Rows are one point carried round by a steady rotation, each followed by how many steps it has turned.
The counts run from 0 to 316.
[ 21  19  30 -12  12  22   6   7  -2   6   5  -7  14  13  26 -13   3  12
  18 -15   3   5  -2  11  19   7 -28  28 -28  -5  -1   7  -4   8  -4 -25
  13 -48 -11   6   6  16 -32  10  -2  16  25 -10 -21   9 -19   7   9 -12
  -1  13  27  10 -12  -7  15   5 -21 -25  12 -36 -14  12   5 -17  10] : 295
[ 25  -7  -7   4 -21 -11  -7   5 -13 -13   1 -10 -18  12 -31  18  -1  -5
  -9  -2  22  -7  19  19  10  10   0   9  21 -11  10 -20 -11 -15  -9  22
   1  15  27 -10 -23 -13 -13  16   5 -23  -3  18  25 -16  17   1  34  -3
  -4  24 -27  -1   7  17 -31  23  36   8 -20  14   9 -28   8  12  -5] : 75
[  6  26  11 -16   7   9 -22  -9   4  -4 -19  22  -7  12  19  14 -37  14
  -9  -6   3 -12  -1 -11   6   8 -33  45  16  10   3   0 -11  -9 -41 -20
 -22   8  14  -1 -13   8  11 -11  15   6  28  19 -18  -6  23   1  -4  -9
  20  34  -2 -17  -7   0 -20  23  -7 -27  -8   0  14  14   2   7  14] : 16
[ -5  12  30  23  -4  -5 -10   2  18   2  -9  26  11 -11  -5  26  -6 -14
  26  23  -9   1  -7   1 -21 -29  -3 -31  24  14  -6  24   5  11   0  -7
 -27  -8 -13  11  -3   4  17  -4   7  25  17 -11  15  -1   1 -38  29  -1
 -10 -21  44  26  -1  19   6  16  10  20   3 -15 -12  -5  -5  10   4] : 115
[ 11 -43  -4  22  -6  -5 -17  -5 -10  -3  -4   2  -9  12 -14   8   1 -22
  34   3  -1 -22  -2   6   7  12  16 -38  11  25  -9  -7   2  17  32   2
  -4 -13  16  35   8 -19 -16  15  -4 -14  13  -7  28   4   6 -11  43  22
  -5  -7  -7  21   2   4   5   7  16  18   9  -2 -30 -27   5  -5  -9] : 89
[ 19  26  14   7  12  24  -5  -8  -8  -2  -8  18   3   2  18  20 -31  12
   3 -14  -2  -2  14   8  10  -1 -35  52 -10  18   0  13 -10  12 -31 -16
 -19 -18  -3   8 -19   0  12   5  35   7  35  13 -12 -10   7   4  -8 -17
  -4  30  -3 -20 -16  12 -21  19 -14 -19   0  -4   6  17  13   7   1] : 21
[-17  17   8  -1  10  12 -12   1  -4  20 -27  36 -10  27 -23  20   6  17
 -18  46 -13  13  -8 -10 -37   6 -16 -15  29 -14  -8   6  -8 -22  -5 -25
 -22  36  -3  -7   2  -1  26   1   5  15 -10  10  -4 -20  27 -12 -14 -13
  17  15   9   7   4  19  -7  18  -1   0  11 -16   9 -22  -8  13   4] : 129
[ 22 -22   9  -7  -8   6  13  -5  -9  -6  14 -10   5 -11 -26  -9  -7 -25
  22  27  -7  -2  -2  16 -25  39 -14  -6   2 -14   2   9 -13  19  -1  -6
  31  10  -2  11 -15 -26 -22  -5 -10 -13 -14  11  10  12  12  33  11   3
   9 -13   1  22  -6  24  12 -26  25  34  20  -9  -1 -20  29 -27  -1] : 212
[-29   3   8   0  22   1 -20   5  -2  13 -27  30  -2  25 -13  11   7   9
  -7  51 -13  -1 -21 -23 -31   3  -8 -25  22  -5  -7   6  -4 -10  12 -16
 -27  32  15   5   4   7  36  -7 -10  20  -9  18  -8  -5  27 -18 -10   0
  16   0  31  14   5   3   2  16 -11   6   5 -16  -2 -10 -14  22   0] : 127
[ 22  27   5 -42  24  -4  -8  -5 -11 -19 -24  -2   7  24  -6 -10 -15   1
  -3  11  23   7  13   0  -3  24 -17  42 -26 -12  -1  16  -8  -7  -4 -35
  -3  -2  24  15   2  13 -12  27 -30  -3   9   7   5   9   4   0  -1   1
   4  21   8   1 -10   2   0  -1 -28   2 -16 -27  30  14  16  -3  -3] : 37
[ -1   0  22  17 -12  -2   4  -1  11  15 -19  11   5   2  -8  42   0 -13
  17  22 -11   4  -6  10 -22 -31   1 -35  23  14 -11  18   4   6  -1  -5
 -28 -14 -31  14   8   3  -1  12  34  21  22 -15   1 -18  -3 -30  28  -9
  -1  -8  17  27   2  30  -8  25  14   9  10   1 -13 -10 -10  12  -8] : 113
[ -9  20  -3  26  10  10 -12  -7   3 -12  24  36  19  11  30  14   4  19
  14  26 -13  11 -10 -14   4  15 -30 -11  -9  25  -4   3   8  -8  -1 -13
 -35  -6  -5   6   7   3  33  -3  29  14  19   8  22   0  -2  -7  -3   2
 -12   8  25 -11  10 -14  -1   9 -19  -8  28 -10 -19   2 -15  38 -15] : 144
[  8   6  14   5 -21 -15  19  13  14   5  30 -10  21 -31  14  17 -19 -48
  41  -4   6   8 -13   3  -7 -22   4 -31  19  10  12  19   7  14   4  10
 -15  11 -29  13 -14   0  10  -8  10   8  19   4  14  18   2   2   9   9
   1 -39  12   2  -2  10  -2 -14  27  18  13  17   3  -5  -8   2   8] : 231
[ 13  22  15   8  19  14  -5  -8 -13 -13  -1  15  12   1  41  10 -35  13
  20 -13   0 -12  -1   0  23  -1 -34  38 -17  42  -6  13   2  17  -4  -5
 -29 -28   9  20 -12   5  12  -6  20  13  35  18  -6   3   1   1 -11   3
 -17  16  15 -17  -9  -6 -13  12 -15 -10  -6  -7   4  23  12  11  -4] : 23
[  0   3   9 -22  18  -8  19  25 -30  -5   6 -29  -5  24  14   0   5   5
   9 -20  27 -23   1  19  20  -5 -18  46 -17   1   3   5  -9 -26  13  21
  11 -14   8 -21 -29  17  -6   1  14  19   4  37 -23 -24  -1   0  -6  -8
  -1  17   7  -6  -3   4 -36  16  13   0 -14   2  23  -6   2   7  17] : 313
[ 15  24  14   2   9  29 -14  -2 -11  24   7  27   8   3   6   5 -26   0
 -12  13 -17   9  12 -19  -2  14 -18   1  -4 -11  19  -6   2  29 -17 -24
 -10   5   2   5  25  -5   4  -2 -11  -7  25  -6 -21  23   4  42 -19 -10
  12  19  14  14  -6  -9  32  -3 -23 -25   7 -28 -27  -9  21 -15   7] : 270
[ 22 -20  -2  -6   1   8 -10  -5  -5  17 -38   1  -3  11 -36   1 -16 -24
  -4  19   0 -25  -2  22 -24  -7   4 -29  19   4  -4  -9  -1  16  23   9
 -22   2  13  27   9 -13   3  19 -26  -8  -6  -6  14   0  23 -22  17  22
  10 -10  -4  29  -2  24   3   2  18  32 -10   8   0 -35  14 -15   2] : 97
[  3  24   7  -4  -8   6  13  22  -8  40   2   5  -6   1 -11  25 -19 -26
 -19  11   4  15  -1 -11 -24 -29   8  -7  28 -28  31  -1  12   0 -14  10
 -23  46 -14 -15  -2   9  16  -7   0   3   3  15 -29   9  15  30 -24  -9
  28   5 -11   3   3   1  -4   5   4  -9  -5  11   0 -30  -6  -5  10] : 250
[ 13  11  10 -40  37   6  -8  -8 -18 -14 -25  -7   5  43   6  -4 -12  -3
  21  13  15  -5  11  -8   6  16 -18  27 -34  10   3  18  -5   6  26 -24
  -7  -7  20  33   8  15  -7  20 -22   0  11  14  -5  10  -7  -5  -7   3
  13  15   8   4  -9  -9   2  -1 -34   3  -9 -19  26  17   5  -3 -15] : 35
[ -8   5  26  29  10   6  -6   2  -4  19 -11  23  13   0 -17  24  -2 -14
  17  39 -15  -1  -9   2 -20 -36   2 -39   9   8  -7  18   6  14  27  -8
 -19  -9 -19  10   7   1  19  -1  11  18  20  -1   1  -3  -4 -29   2   0
  -8 -18  42  34   3   9  13  14  -2  27   5 -19 -20 -19  -3   6   2] : 118
[ 19 -16   1  -3   1  20   6   5  -4  35 -33   0  -3   8 -32   1 -12 -14
 -13  16   0 -22 -21  25 -17  -8   6 -24  27  -8 -11 -18  -6  -4  24  12
 -32  -1   5  27 -15   6   5  10 -14   5  -1  -8   3 -11  28 -23   3  23
   8 -11 -13  10  -8  19 -12  20  19  33 -12  16   3 -34   1 -11   9] : 101
[  9   2  12 -17  35  -2  -7  -5 -21  -9  -6   1   4  30  24  -6 -13   2
  29   9   3 -13   1 -16  21  23 -23  27 -40  18 -13  21   1  11  28 -35
  -3 -16  17  31   5   8 -13  16  -5  10  25   3  -7  16 -14  -3  -5   3
  -2   8  13  -2 -12 -21   2   2 -36  -6   6 -26  -2  24   0  -1 -18] : 31
[ -6  11  22  -8  29  22 -18  11 -23  28 -22  32   1  17  -7   2 -20 -11
 -10  16 -21 -20   4 -15   2  -9  -5   5   0   8   7   0  -7  27  18  -7
 -13   3  23   2   4   4  16 -13 -14   4  27  16 -40  10   3  14 -26   1
  11  19  24  10 -16 -23  19  13 -27 -15  -6 -24 -17 -11  10 -21  13] : 6
[  2  -9  13  -2 -25   5  24   8  -2 -11  31 -14   7  -1 -11  -1   7  14
  -9  -2  11  -3  -3  18  -2  22 -32  20  11  -3  12 -13 -16 -17 -29  31
  21 -17   0 -34 -42   1 -18 -16  12  -9 -16  19   3 -15   5  14  12  16
 -12  10  -1  -5   4  24 -18   2  29  18  -9  12   7 -19  19   4   5] : 195
[ -2 -17   7   3 -18   0   0   3  14  27 -19   3  -3   5  -4  11 -13 -11
  -2   8   2 -20 -36  15  -5 -16   3 -26  35  16 -15 -11   0 -14   9  13
 -42  -4  -2  22 -15  10  12   1   1  11   3  -3   7 -13  17 -49  16  23
   7  -8  -3   0  -4   6 -25  23  19   9  -3  23  -1 -22 -21  15  12] : 106
[ 20  27  -4 -18  23  24  -8  -8  -8 -12  -1  16  13  23  -8  -7   4  27
 -14  41  -7  20  14   3 -18  33 -22   1 -16 -18   7  -3   4   0  -6 -25
 -21   1   4   2  18   9  17  30 -14   1   3  -4   8   8  11  20 -24  -1
  -2  17   6   9  10  11  26 -11 -27   8  18 -12  -2  -3   7   6 -29] : 154
[  2  -8  -4  -1   4 -24 -12  15 -22  -3   6 -12   2  21 -32 -18  19 -13
   5   5  31 -19   3 -17  19  15  17   3 -11 -11   5 -10 -14 -21  34   8
  17   2  44  -6 -19   0 -14  19 -39 -14  -8  26  26  14  -3  -2  18   8
  -9  13  22   5   3  -6   4   9  -2  15 -20 -30  -6 -21  13   1   8] : 65
[ -7  13   5 -25  17  13 -20  -1  -6  -4 -18  21  -4  17  24  15 -34   8
  -8  -1  -1 -18   4 -16  11   6 -31  36  15  14   4   0  -4  -1 -23  -7
 -30  11  21   5  -5  18  22 -18   7  14  22  21 -33  -1  21  -4 -10   1
  16  26   0 -15 -11 -11 -19  18  -7 -24  -8   3  15  12  -1  13  11] : 15
[ -2   8  24  -7  -3   1   6   4   1 -14  34 -11  21   9   0 -23  23  21
   2  15   7  11   3   4   8  26 -17  -8 -22  -4   7 -11 -14   0  -7  16
  23 -45   1 -22 -13  19 -22   4 -16  -2  -2  -5  17  17 -29  14  14  12
 -25  15  40  15  12   3  30  -8 -13   3  15 -25 -25  -1   7  -4 -16] : 178
[-16  14  14 -14  20  14 -32   8 -12  15 -21  20  -5  23  13   5 -29   9
 -10   8  -7 -21 -15 -24  -1   9 -19  22  15   8  -1 -11 -13  -4  -6 -17
 -17  13  33   0 -14  18  20 -23 -14   8  13  25 -29  -2  23   0 -17   3
  22  33  16  -9 -17 -19  -5  17 -17 -28  -5 -14  -1   2  -1  -3  23] : 11
[ 11  12   9   1   8 -29  -1   7 -21 -28  12 -24   3  23   9  14  10 -15
  28  -7  34  -8  21 -12  24 -14   8   8 -28  17  10  18   8   1  22  14
   9 -14   9   2   0   8 -21  24   0  -1  15  21  21   6 -29 -11  28   1
 -24   8  25   6  10  -8 -14  15  -2  10 -15 -14   0   7  12  20 -25] : 56
[  6  20  -2  39  10  22   3  -4 -13   4  17  27  12  13  16  30   9  25
   3  24 -17  21  -7   3   0  11 -25   0 -13  14 -11   2   9  -3   4 -13
 -29  -7 -27  -2   3  -6  35  10  37  14  14   2   8 -10  -4   5 -16 -16
 -12  21   8 -15  10  -3  -6  22 -12 -10  22   7 -12  -7 -10  25 -25] : 142
[-21  31   6   0   5   6 -16  -1   3   0 -16  33   6  12  -9  20  -8  14
 -19  36  -1  13  -9 -12 -26   2 -20  -5  25 -10   3   1  -1 -24 -23 -11
 -35  32   6  -7  -2   9  45  -7   6  13  -2  18   6 -12  33 -15 -15  -6
  11  12  19  -1  14  15  -3  19   1   3   2   4  13  -5  -8  29   1] : 132
[ 23 -20 -10  36 -20  -1  -8   0 -10 -10  22  -2  -7  -7  -7  13  -7 -13
  14 -17  16 -32  10  13  23  -4   4  -7  15  26   2 -14   6   6  19  32
 -16 -21  19  10 -15 -17  -3   9  13 -16   8  14  39  -5  10  -7  30  16
 -23   1  -8  -6   9   3 -19  17  28  21 -18  16 -18 -32  17   9   0] : 81
[-10  25   3   1  -2   2   9  20  -8  38  10   6  -4  -4   6  25 -27 -27
 -15   8   1   4   0 -12 -12 -33   2 -10  36 -15  35  -6  13  -2  -3  22
 -32  44  -4  -6  -3  13  32 -24  -1   7   2  21 -24   4  17  12 -34   1
  16   4  -2   1   7 -13  -2   1   7  -9  -7  13   2 -27  -7  10  15] : 251
[  9  19  -5 -14  27  20 -15 -15  -9 -21  10  28   6  28   6   3   2  13
  -1  44 -11   9   9 -10  -8  22 -22 -11 -21  13   2   1  18  11  14 -17
 -27   2  -4  17  37   6  26  25   1   8  17   2   4  11  -1  16 -20  -1
  -7  16  11  23  18  -4  16 -11 -24   7  20  -6  -8  -1   2  13 -39] : 151
[ -6   6  23  -1 -12 -20  -2  25   8  31  14   5  10  -6   0   4  -2 -49
  24  19   2  18 -23 -24  -9   1  10 -41  17 -20   6   8   1   4   7 -22
   3  31  -6   9   0   5   6 -12 -24   9   7   5   4  30  -6  12   8   4
  21 -19  21  12 -11 -10  24 -13  -4  -6  30 -18 -18 -14 -22 -16  10] : 240
[ 12  16  19  15 -32 -15  13  14  12  15  27  -2  18 -37  12  19 -18 -49
  31   3  15  19 -15  10 -10 -16   7 -25  12  -5  16  20   9   9 -12  -2
 -12   9 -38  10 -16  -2   5  -1  10   6  14  -1  18  21  -4   7  12  -3
   2 -28  16   7  -8  20   0 -13  20   9  24   7  -4  -8  -6  -3  11] : 232
[ -6  -7  13 -34   0   1  13   7 -13  -4  21 -14   0  30 -19 -14  28  23
  -8  22   1   8   2   4  -8  43 -14  -4 -12 -17  -1 -17 -17 -13   1  14
  38 -22   9 -25  -4  18 -33   4 -24   4 -20   4  -3   7 -23  14  15  19
  -7  18  22  21  12   6  14  -8  -8   3   8 -22  -8 -10  -1  -2 -19] : 183
[  9 -10 -10  -5 -11 -19 -19  10 -18  -9  -3 -14 -21  26 -29  -2  10  -6
  -3   6  30 -13   6  -5   9  26  16   3   9 -15   7 -18 -14 -29   4  11
  14  21  42 -10 -24  -7 -19  21 -27 -19 -16  21  24   0  14   0  31  -2
   5  28  -8  -1  -1   1 -15  22  14   1 -20  -7   2 -28   8   4   4] : 70
[ 20  19   0 -46  38  -3   8   2 -23 -13 -26 -17  -1  33  -8 -12 -14   0
  -1   5  26  -4  12   4   7   8 -20  39 -25  -8   4  18  -4  -6  18  -8
  -8   0  24  18  -3  21  -6  25 -29   2   3  22 -10   9   2  -3 -23   8
   1  15   4  -1  -2   0 -15   0 -19  18 -23 -10  44  11  12   1 -10] : 39
